In the rows, 128 means zero.
The rows of A fall into several groups, and each row is roughly a mix of its group's hidden directions.
A:
[[177 141 114 108 175 138 148 104 131 181 117 121]
 [114 117 108 121 124 110 133  74 103 175 110  82]
 [133 150  90  92 159 110 160  89 135  94 158 113]
 [133  95 133 130 104 124  97 193 131 133 150 172]
 [137 113 115 157 143 177 113  77 105 164 126  99]
 [ 95 145 141 102 148 183 120  81 131  97 146 113]
 [122 126 158  96 177 141 141 186 117 114 159 135]
 [108 105  96  87 127 126  97  96 119 165 107  84]
 [136 101 160 185 122 126  96 178 125 108 120 112]
 [103 118 127 127 116 165 126 115 125 208 118 151]
 [142 141 166  86 110  87 122  83 154 126 101 111]
 [149 131 163  91  61 100 120 131 151 142 108 128]
 [ 99 138 199 159 134 107 148 109 136 122  97 143]
 [127  95  97 131 123 107 117  79 100 178  97 123]
 [105  98  90 109 146 161 116 139 144  75  94 117]
 [171  81  98  81 119  98 129 138 120  96 133 135]
 [148 116 124 117 127  89 174  81 112 177 113 119]
 [120 126 153 108 104  62 141 162 147  96 153 120]
 [150 110 124  80 103  76 132  99 107 137 160 152]
 [118 130 140  82 131 101 157  86 127 161 119  79]
 [ 99 124 191 132 136  94 144  90 135 137  90 132]
 [121 140 153 125 150  60 147 172 122 154 130 107]
 [134 136 121 130 120 168 113  53 108 159 118 114]
 [113 111 104 167  97 168 110 181 111 112 119 148]
 [134  82 169 151 106 148  83 154 123 155 104 122]
 [175 155 129 154 129 125 154 155 185 154 108 122]
 [ 99 142 166 110 122  57 142 147 125 129 156 118]
 [120 145 152  99 136 131 146  74  73 162 137 131]
 [111 180 129  89 113  99 148  84 136  98 115 144]
 [126 144 102 142  81 113 109  59 131 133 104 139]
 [122 128  81 120 155 133 133 138 130  51 120 115]
 [107 122 121 116 130  94 136  60 108 156 119  87]
 [117 123  92 190 114 157 106 122  97 162 111 112]
 [164 123  95 133 147 183 122 134 177 103 109 118]
 [125 109 138 109  70  92 127 105  88 126 149 164]
 [106 133 169 153 139  84 135  84 127  89 135 158]
 [136 167 132 108 156 119 147  95  91 179 110 156]
 [132  99 128 149 132 119 143 214 146 125 133 127]
 [106  88  94 153 160 184 113 133 110 155 132 120]
 [142 150 146  92  85 147 130  70 128 157 104 115]
 [112 132 130 119 195 167 151 161 106 118 155 131]
 [125 178 108 176  87 127 135 126  89 144 143 148]
 [122  96 113 147 100 146 115 117  57 138 106 155]
 [150 122 123 112 160 112 104  68 110 106 112  82]
 [102 137 146 131 128 176  86 183 152 103 119 125]
 [111 104 172 122  83 134 116 157 171 157 105 144]
 [120 139  83 105 143 159 127  72  92 157 115 132]
 [128 125  73 140 120 171 110 138  76 102 114 144]
 [126 115 125 113 126  96 155  74 109 178 107  97]
 [144 152 137 115 137  87 180  93 125 109 173 117]
 [149  83 144 135 121 168 111 183 124 167 142 128]
 [149 108 128  75 141 150 149  93  72 112 122 122]
 [ 95 124 134 158 196 142 149 161 143 147 110 133]
 [155 139 132  71 158 100 154  84 127 142 158 126]
 [114 133 190 139 133 139 123 169 158 104 103 164]
 [129 114 116 161  72 172 113 105 108 123 114 166]
 [107 155 109 139 120 167 128 130 117 147 140  54]
 [155 150 146  68 141  87 150  86 135 130 138 127]
 [147  98 171 113 129  78  98 172 135 116 146 120]
 [142 123  77 150 119 171  88 171 121 115 144 143]
 [120 151 147 124 131 167 113 188 157  85 145 131]
 [150 157 132 120 109  84 144  81 136 119 177 101]
 [119 137 101 155  86 168 107 141  84 145 102 158]
 [147 130  83  66 133 121 124 121 131 114 174 101]
 [144 145 103 101 110 130 126  58  99 159 149 122]
 [128  99 121 103  82 172 108 128 113 175 116 158]
 [116 120 109  79 155 111  98  83 140 131 176 133]
 [141 112  65  84 129 138  87 137 126 113 158 123]
 [115  96 101  98 144 126  98 141 157  66 148 114]
 [123 134 165  98 134 158 116 190 166 105 117 138]
 [141 121 154 100  70  87 108 160 150 125 124 155]
 [138  94 150 101  62 125 110 119 166 135 151 117]
 [126  99 175 113 102 140 103 139 141 178  89 145]
 [106 114 115 146 122 172 107 165 106 135  74 158]
 [129  80 142 145  85 155  82 161 131 114 106 122]
 [130 112  70 105 120 143 108 113 107 170 124  82]
 [104 160 152 131 129 115 127  81 107 188 151 144]
 [112 172 107 123 115 111 140  55 129 109 105 130]
 [125 129 120 118 154 151 116  79  93 186 101 129]
 [145 100 183 156  86 123  91 157 127 151 121 129]
 [120 119 116 144 176 197 143 140 104 149 147 122]
 [ 98 143  87 130 168 152 134  74 116 153 107 111]
 [152 126 162  98  63  93 118 136 154 139 109 124]
 [164  90  65 121 139 147  93 115 144 131 129 149]
 [136 129 120 152 149 158 140  70 117 151 110  75]
 [105 144 154 186  90 119 113 163 144 117  93 128]
 [122 167 127 107 106  98 123  54 129 113 110 128]
 [180 122 110 163 121 116 175 130 109 153 133 169]
 [109 141 139 171 139 153 131 180 155 100  97  97]
 [ 96 149 141 172 104 146 124 153 125 172  90 156]
 [ 77 123 132 100 151  89 100 132 138  98 171 112]
 [ 93 143 166  75 140 112 126 108 151 106 136  86]
 [113  81  92 112 141  84  88 157 122 104 146 130]
 [136  89 120  98 108 127 132 110  53 112 120 141]
 [140 135 111 142 118 188 116 196 136 140 122 120]
 [118 129 135 168  78  83 121 170 159 127 134 147]
 [107 176 108 106 136 170 185 107 129 127 112 130]
 [138 147 150 102 145 169 155  84 118 153 114  81]
 [144 119 160 164  60 117  87 132 123 129 129 113]
 [163 109 157 152 114  97 118 159 134  95 178 105]
 [ 69 138 158 112 139 141 124  93  76 121 145 120]
 [138 113 110  54 138  89 128  97 135 120 149 120]
 [ 89 120 136 103 125  85 107  96  87 146 167 143]
 [166 139 163 136 128 108 199 137 135 144 126 155]
 [137 136 127 117 157 205 140  96 113 116 106 110]
 [160 122 103  76 132 139 117 172 150  98 158 152]
 [156 105 178 115 138  86 128 155 141 126 126  77]
 [131 105 135 136 146 129 150 215 143 123 139 127]
 [133 141 151 106 150 133 102  52 102 133 133 108]
 [112 152 146 149  77 153 120 109 179  97 147 145]
 [120 136 150 106 175 109 163 185 133  97 142 117]
 [140 138 159 104 103  66 100  85 135 112 120 114]
 [119 152 123 120 106  74  99  72 130  98 122 148]
 [104 101 108 156  76 160 117 170 152 108 143 130]
 [ 98 137 139 172  78 143 111 146 167  92 131 140]
 [107 151 145  86 136 108 121  77 148 135 181 130]
 [109 121 154 101  93 111 137 100 193 155 135 111]
 [149 123 124 173  64 108 129 154 150 133 116 161]
 [108 169 128 102  78 119 133 102 145 138  78 150]
 [179 141 128 134 160 125 166 149 123 175  92 113]
 [145  95 101 146  89  80 110 147 111 154 128 165]
 [137 111 167 113 191 142 109 125  98 130 159  98]]
In each list below, one row fits none of the groups, and each other row fits one group, some only roughly. Which row is it?
    Z_522: [156 113 130  62 119 120 127  72 142 135 145 111]
    Z_435: [108 128 193 117 132 123 151 131 146 159  76 118]
    Z_500: [ 89 149 113 154 119 179  98 125  98 169 116 142]
    Z_68: [157  90 165 116  85 123  85 158 130 158 133 133]
    Z_812: [130  93 107 154  87 123  75 147 127 140 138 172]
    Z_775: [137 137 109 138  85 142 123 184 100  97 124 170]
    Z_605: [ 96 119 107 176 146 168  96 161 142 105 105 115]
    Z_478: [149 152 140 144  79 134 136  86 147 162 142 173]
    Z_9: [100 119 166 144 126 126 140 108 123 177  68 110]
    Z_222: [153 135 165  76 103 101 131  88 138 166 138 138]
    Z_643: [104 141  82 166 142 101 109  80 120  97 131 150]
 => Z_500
    Z_440: [111 147 125 132 191  93 127  96 113  84 143 117]
    Z_503: [154 136 139 147 124 135  99  87  76 180 121 119]
    Z_269: [127 153 157 103 165 112 175 132 138 107 117  76]
    Z_442: [ 96 107 117  88 165 153 104 117 114  78 153 112]
    Z_777: [119 144  88 157 123 124 192 150 153 116  98 109]
    Z_35: [172 119  56 111 125 136 132 143 116 129 166 136]
    Z_855: [174 133 132 143  98  71 149 150 147 164 126 144]
    Z_565: [ 94 108 162 153 123 129 109 114 125 163  63 131]
    Z_427: [102 144  77 140 125 117 145  69 121 120  93 151]
    Z_819: [117 154  99 130  99 174 128  70 112 148 112 152]
    Z_150: [ 94 129 105 168  71 141 118 126 157  92 127 108]
    Z_934: [143 128 113 120 111  87 123  96 105 189 153 159]
    Z_916: [107 138 151 125 125 179 112 185 149 139 101  97]
    Z_817: [151 125 107 151  88 143 110 132 196 105 134 150]
    Z_707: [ 97 107 108 134 177 116 103 178 146 105 124  97]
 => Z_427
    Z_295: [101 167 160 100 182 138 139 105 140 125 147  95]
    Z_246: [102 166 184 169 129 125 142 126 136  84 145 134]
    Z_154: [136 154  83 125 109 149 122  87  69 147 128 145]
    Z_600: [124 134 125 159 141 164 117 148  78 173  99 159]
    Z_926: [135  91  71 113 119 149  85 120 113 164 105 123]
    Z_928: [156 102 147  68 181 111 148 131 138 126 150 132]
    Z_274: [112 125 117  96 148  85 107  86 126  82 165 128]
    Z_54: [152 120 134 141  86 141 101  75 131 169 104  99]
    Z_354: [149 132 103 139  89 149 104 157 124 108 186 160]
    Z_209: [159 106 151 112 168  97 127 156 136  74 150 108]
 => Z_354
    Z_546: [107 121 143  61 136 103 133  95 136 154 108  93]
    Z_311: [155 117 129 134  58 142 115 109 144 168  99 114]
    Z_258: [118 125 140 197 140 142 135 160  99 131 126  83]
    Z_853: [ 93 121 131 162 133 121  72 112 124  78 132 158]
    Z_521: [168  96 187  93 112 108 121 148 137 154 126 139]
    Z_717: [146 106 161  92 129  93 112 127 166  85 102 102]
    Z_401: [ 83 155  84 153  92 151 134  85 142 133 121 119]
    Z_564: [102 153 195 148 126 135 162 127 139 146  98 102]
    Z_283: [117 134  83 170 144 184 164 119 128 151 117 123]
    Z_696: [130  92 128  72 137 116 136 113 133 177  87 112]
    Z_498: [127  91 114 164  87 138 120 162  88 105  94 142]
 => Z_258
    Z_256: [130 155  99 171 142 149 124 125  58 144 122 139]
    Z_632: [138  99 112 152  66 156 103 132 137 168 115 149]
    Z_307: [155 112 142  98 193 107 133  96 130 120 149  96]
    Z_973: [113 151 197 106 138 129 151 159 162 103 121 132]
    Z_615: [121 148 118 181 135 125 126  92  98 186 142 115]
    Z_296: [ 89 139 149 132 173 142 132 166 133  87 118  86]
    Z_493: [140  82  83 174 127 129  84 153 113 118 130 121]
    Z_538: [142  81 104  73 129 102 101 116 136 151 100 149]
    Z_616: [141 134 151 122 110  59 136 116 155 106 105  88]
    Z_15: [124 122 103 167 166 169 169 122 125 146 115  85]
 => Z_493
    Z_990: [105 115 148 121 144 144 142 187 176 125  95 153]
    Z_231: [121 152 106 116  88 173 124  76 119 154 116 157]
    Z_463: [146 107 148 113  69 145 123 181 146 157 122 145]
    Z_282: [140  97 123 144  91 171  99 148  88 164 139 151]
    Z_257: [ 99 121 122 149 131  86 119  55 102 120 134 121]
    Z_898: [118 149 112 142 158 115 121  49 114 112 121 105]
    Z_131: [161 150 121 176 110 172 140 121 156 159  99 149]
    Z_281: [143 149 159 102 153  96 163 107 137 112 109  72]
    Z_386: [114 143 143 186 126  97 142  71 100 121 137 133]
    Z_244: [126 158 119 176 127 148 120 146 123  75 177 138]
    Z_153: [143 124  78 118 142 165  72 135 102 103 141 111]
    Z_183: [172 130  80 171 117 143 137 146 110 123 160 162]
    Z_469: [121 136 120 115 142 210 146 130 108 165 136 131]
    Z_658: [144 109 187  89 161 122 125 169 123 129 149 104]
    Z_233: [174 160 162  99 107 112 181 120 153 129 132 122]
 => Z_153
    Z_147: [106 127 200 106 133 121 132 152 162 120  93 136]
    Z_376: [ 74 103 106 133 166 140  93 145  99  98 121 107]
    Z_297: [158  99 120 125 116 126 124 173 124  75 178 129]
    Z_985: [145 135 156 113 137 105 172 137 142 130 107  59]
    Z_182: [172 133 106 148  89 126 122 124 189 143 135 160]
    Z_446: [123 139 151  88  94  98 133  80 112 128 170 156]
    Z_927: [122  98  87 180  88 111  95 129 143 134 121 157]
    Z_932: [ 99 140  77 146  81 162 133 100 127 159 143 136]
    Z_120: [107 146  89 155  90 155 113  78 107 157 124 116]
    Z_116: [141 120  92 163 102  84 126 143  97 143 105 174]
    Z_628: [168 140 134 106 149  85 155 134 122  88 177 125]
    Z_414: [143 145 125 167 175 132 125 114  68 165 134 127]
    Z_59: [ 98 152 125 165 125 178  92 164 128  98 139 108]
    Z_784: [ 85 168 173 138 116  83 133 127 148 142 159 125]
    Z_477: [162 113 118  97 125 158 120 194 150 140 114 157]
 => Z_116
    Z_476: [143  96 131  93 160 111 125 112 160  81 147  86]
    Z_367: [161 161 155  92 119 105 159 105 178 135 150 131]
    Z_863: [ 94 144  99 151 123 170 137 111 115 188 136 155]
    Z_125: [148 166 143 139  88  94 118  86 175 126 144 134]
    Z_555: [154 157 112 177 119 158 164 166 117 119 164 131]
    Z_988: [ 93 154 130 189 119 165 105 147 116 109 136 101]
    Z_577: [ 83 110 117 181 114 113  91 172 120 114 123 135]
    Z_688: [100 176 113 172 148 123 130  90  97 144  98 115]
    Z_759: [136 118 115  64 174 129 122 100 143 103 156 107]
    Z_559: [141 110 120 171 102 121 103  73 126 153 107  89]
    Z_681: [143 152 124 108  67 127 142 145 107 133 140 186]
    Z_422: [156 109 100 135 146 137 123 165  91  72 160 136]
    Z_168: [ 94 109 154 181 124 133 113 119 160 172 119  99]
    Z_742: [100 168 118 188  86 112 133 136 150 106 126 114]
 => Z_125
    Z_880: [162  95 160  78 167 102 125 120 148 110 143 105]
    Z_935: [153 148 112 158 129 116 158 125 111  93 189 159]
    Z_878: [163  73  83 110 137 142 110 136  95 103 111 134]
    Z_28: [116 113  80 128 151 166 141  96 112 169 169 123]
    Z_441: [155  76 165 110 112 122 111 146 165 110 155  99]
    Z_334: [161 110  57 145 123 132 105 129 105 126 154 156]
    Z_504: [120 151 114 202 120 158 113 142 110 100 152 136]
    Z_791: [124 169 126 102 104 144 165  73 137 138  95 105]
    Z_403: [129 173 138 121 118  97 126  57 130 142 107 108]
    Z_844: [ 85 156 153 101 152  91 145  92 112  93 121 147]
    Z_151: [143 118 117 136 187 124 141 174 114 144  93  91]
    Z_191: [ 86 135 196 115 139 129 129 135 154 134  88 111]
    Z_261: [ 99 131 128  97 173 176 108  85 107 117 146 115]
    Z_437: [188 112  82  94 124 131 151 154 127 153 144 142]
 => Z_844
    Z_284: [155 101 177 106 125  92 136 163 168 114 152 119]
    Z_467: [ 99 136  96 115 144 155 149  80 131 187 137 131]
    Z_833: [153 110 165 108 146  84 134 149 162  89 156 108]
    Z_585: [120 168  92 139 128 113 157  82 123 149 178 115]
    Z_969: [ 95 174 101 124 154 141 144  68 117 107 120 136]
    Z_361: [ 88 121 127 183 120 143  96 111 107 156  86 115]
    Z_957: [152 129 187  73 110 139 107 103 114 149 132 112]
    Z_502: [105 118 115 132 137  69 152 181 121 125 164 142]
    Z_591: [126  91  95 172 100 132 108 179 138 136 137 158]
    Z_529: [129 156 169 150 123 137 187 131 127 165 114  92]
    Z_407: [137  98 182 119 153 100 110 143 160 107  90 104]
    Z_454: [147 119  88 123 118 145 118 153 110  55 153 131]
    Z_121: [168 121 117 112 135  79 156 107 125 106 165 171]
    Z_101: [134 138  81 111 187 129 161 140 114  87 133 137]
 => Z_502
    Z_302: [160 120  73 161 114 166 118 163 110 151 132 142]
    Z_697: [136 115 111 116 169 154 129 105  65 165 107 124]
    Z_366: [143 131 157 126 114  76 144 117 126 152 146 192]
    Z_524: [154 162 132 166  97 111 113 104  69 151 133 136]
    Z_425: [105 168 117 109 160 129 123  63 105 102 136 142]
    Z_199: [131 124 163  76 141  76 154  91 145 113 129 138]
    Z_433: [114 169 158 149 173 162 152 137 129 149 103  92]
    Z_149: [120 114 123 122 113 145 125 201 133 129 148 181]
    Z_37: [113 156 103 120 124 148 126  78 104 183  96 140]
    Z_790: [102 141 168 154 122 173 111 174 139 142  93 110]
    Z_94: [126 170 169  60 116 117 153 117 136 121 112 127]
 => Z_366
    Z_371: [132 127  59 138 126 143  90 116 106 120 169 107]
    Z_343: [100 123 147  71 157 100 131 119 119  92 160  99]
    Z_58: [113 152 151 100 136  67 132 122 158 148 173 122]
    Z_811: [151 116 100 108 121 116 115 113 130  56 152  94]
    Z_259: [135 122 140 158  73  91 146 153  90 152 108 150]
    Z_7: [132 117  62  90 101 158 101 111 151 113 138 134]
    Z_420: [131 130 142 169  75  85 140 145 110 167 119 152]
    Z_886: [158 117 181  99  91 109  96 100 128 154 118 107]
    Z_975: [177 104 125  99 153 122 120 126  94 110 185 125]
    Z_82: [132 123 101 166 128 125  86  57 117 138 126 119]
    Z_262: [129 157 167 179 104 120 158 169 141 143  99 124]
 => Z_7
    Z_586: [102 156 122  99 172 181 151 132 100 119 151 149]
    Z_382: [ 93 130 121 110 174 172 112 124 149  84 131  97]
    Z_158: [115 156 123 146  91 130 163  65 127 167 133 125]
    Z_339: [116 125  66 151 121 135  89  99 100 121 158 102]
    Z_748: [152 142 162  94 122 104 175 106  82 157 126 126]
    Z_676: [158 120  54 149 123 140 116 121 101 127 159 148]
    Z_527: [149 133 149 119  90 100  97  67 131 135 108  97]
    Z_240: [140 123 166  96 139 150 169 189 133 143 132 106]
    Z_743: [104 162 103 131 169 166 184 110 123 122 118 113]
    Z_679: [153 105 107 166  84 128 124 170 159 103 101 147]
    Z_678: [ 96 159  85 172 157 148 153 110 114 155 151 123]
    Z_378: [183 135 117 157 105 112 158 152 139 170  98 144]
    Z_327: [101 149  83 185  91 144 118 115 120 105 133 108]
    Z_348: [133 125 141 109  71  81  91 138 143 119 129 168]
    Z_118: [142 109 121 137  59 134 137 166 153 158 106 145]
 => Z_158
    Z_229: [143  97 167 152 146 102 110 142 154  88 146  83]
    Z_172: [110 112 151 186  86 119 108 144 166 124 122  97]
    Z_248: [ 94 147 108 123 150 124 135  79 170 101  98  94]
    Z_203: [106 137  77 124 130 126 101  94 104 105 173  93]
    Z_513: [141 104 164  94 135  65 141 148 145 132 161 114]
    Z_602: [119 142  95 111 108 111 132  93 159  69 131  92]
    Z_832: [102 135  60 148 154 162 159 145 127 115 148 131]
    Z_305: [149 116 136 128 124 174 109  73 110 170 121  96]
    Z_813: [114 153 132 130 144 179 118 110 188  94 141 111]
    Z_300: [167 118  69 153 117 158 118 162 109 136 145 156]
    Z_432: [ 83 152 135 131 199 119 123 141 137 131 135  91]
    Z_48: [147 118 180  80  93 123  86 137 120 145 143 143]
    Z_797: [100 184 107 136  98 120 152  76 134 153 131 126]
 => Z_513
    Z_704: [144  95 140 145  92  68  99 164 150 119 124 129]
    Z_899: [ 92 153 147 125 192 154 130 139 148 116 128  87]
    Z_232: [141 120 133 139  57 104 106 112 150  93 147 103]
    Z_389: [114 164 125 101 139 103 179 104 171 147 162 125]
    Z_560: [148  78  96  84  97 165 118 143 123 114 153 136]
    Z_88: [131 143 131 174  79 133 124 143 189 123 134 150]
    Z_792: [ 95 150 117 109 172 160 135 156 110 102 160 168]
    Z_451: [ 89 142 121 205 140 144 123 152 132 133 104 119]
    Z_8: [110 167 152 161 124 117 160  89 110 123 152  80]
    Z_338: [130 108 105  98 146  72 107 110 104 169 157 145]
    Z_982: [131 112 141 125 170 190 114 114  90 156 155 120]
    Z_77: [158 117  81 113 106 162  85 161 123 106 138 156]
 => Z_77
    Z_42: [144 100 147  97 140  58 141 125 132 119 160 101]
    Z_986: [115 146 153  92 159  93  96 106 109  91 157 154]
    Z_896: [ 89 127 162  85 139 128 120 104 138 142 105  71]
    Z_516: [122 132  94 159 107 117  94  58 117 128 120 146]
    Z_941: [101 150 113 113 178 177 170 148 115 118 145 140]
    Z_280: [143  97 121 146  69 113  77 138 135 146 128 159]
    Z_757: [ 97 159 117 160 175 115 171 168 142 117 129 138]
    Z_693: [179  96  87 115 161 138 138 139  97 149  95 125]
    Z_698: [111 135 117 100 194 132 107  95 130 162 155 109]
    Z_548: [119 126 118 128  66 147 125 113 128 190 148 150]
    Z_306: [126 113  88 165  78 164 115 123 132 161 117 159]
    Z_46: [156 119 125 112  73 108 127 123 179  95 154 151]
    Z_939: [123 168 164 119 138 137 150  74 113 177 138 129]
    Z_607: [166 138 158 116 176  83 142 152 116  91 139 129]
    Z_164: [146 116 104 129 179 187 134 131 112 120  93 102]
 => Z_42
    Z_112: [150 104 148 131  84 102  63  98 131 136 126 137]
    Z_715: [ 86 121 146 164 127 133  75 129 132  85 112 159]
    Z_496: [ 88 139 185 157 132 132 102 126 145  82 112 146]
    Z_765: [137 107 156  67 135 120 119 169 168 123 112 152]
    Z_29: [152 163 148 147 122 165 176 177 138 143 138 109]
    Z_53: [ 98 115  82 106 106 161 114 122  87  97 155 152]
    Z_903: [109 176  89 100 110 117 157  76 142 113 126 129]
    Z_558: [157 103  58 122 121 124 119 108  99 166 133 123]
    Z_699: [102  84 104 153 103 167  87 115 144 129 110  97]
    Z_537: [140  95 108 154  94 170  99 149 122 170 139 159]
    Z_830: [147 145  85 153 117 175 132 169 119 133 166 100]
    Z_889: [ 92 116 133 150 138 183 120 136  72 122  96 121]
    Z_766: [128  93 118 136  86  68 123 172 108 116 124 140]
    Z_474: [134 118 123 132  52  97  98 122 146 137 113 159]
 => Z_53
    Z_92: [143 116 122 151 126 160 102 165  77 149  98 167]
    Z_821: [158 135 148  93 133 104 195 117 132 165 121 114]
    Z_965: [ 98 123 188  86 142 100 120 111 157 105 111 134]
    Z_254: [136 143 148 118 156 116 158 116  71 183 112 121]
    Z_45: [ 80 112 130 142 155 148 112 166 109  82 112  96]
    Z_159: [110 137 149 164 100 118  93 150 121 109  63 129]
    Z_581: [132 158 159  90 156 137 130  66 136 101 118 106]
    Z_794: [110 117  57 120 117 182 130 125 105 120 141 133]
    Z_931: [149 119 174  86 125 165 138 173 129 160 133 109]
    Z_4: [137  93 153  97 132 102 137 150 183  89 146 111]
    Z_910: [107 123 126 123 113  83 107 151 185  93 163 129]
    Z_630: [ 78 144 193 156 135 132 118 122 138 120  97 108]
 => Z_581
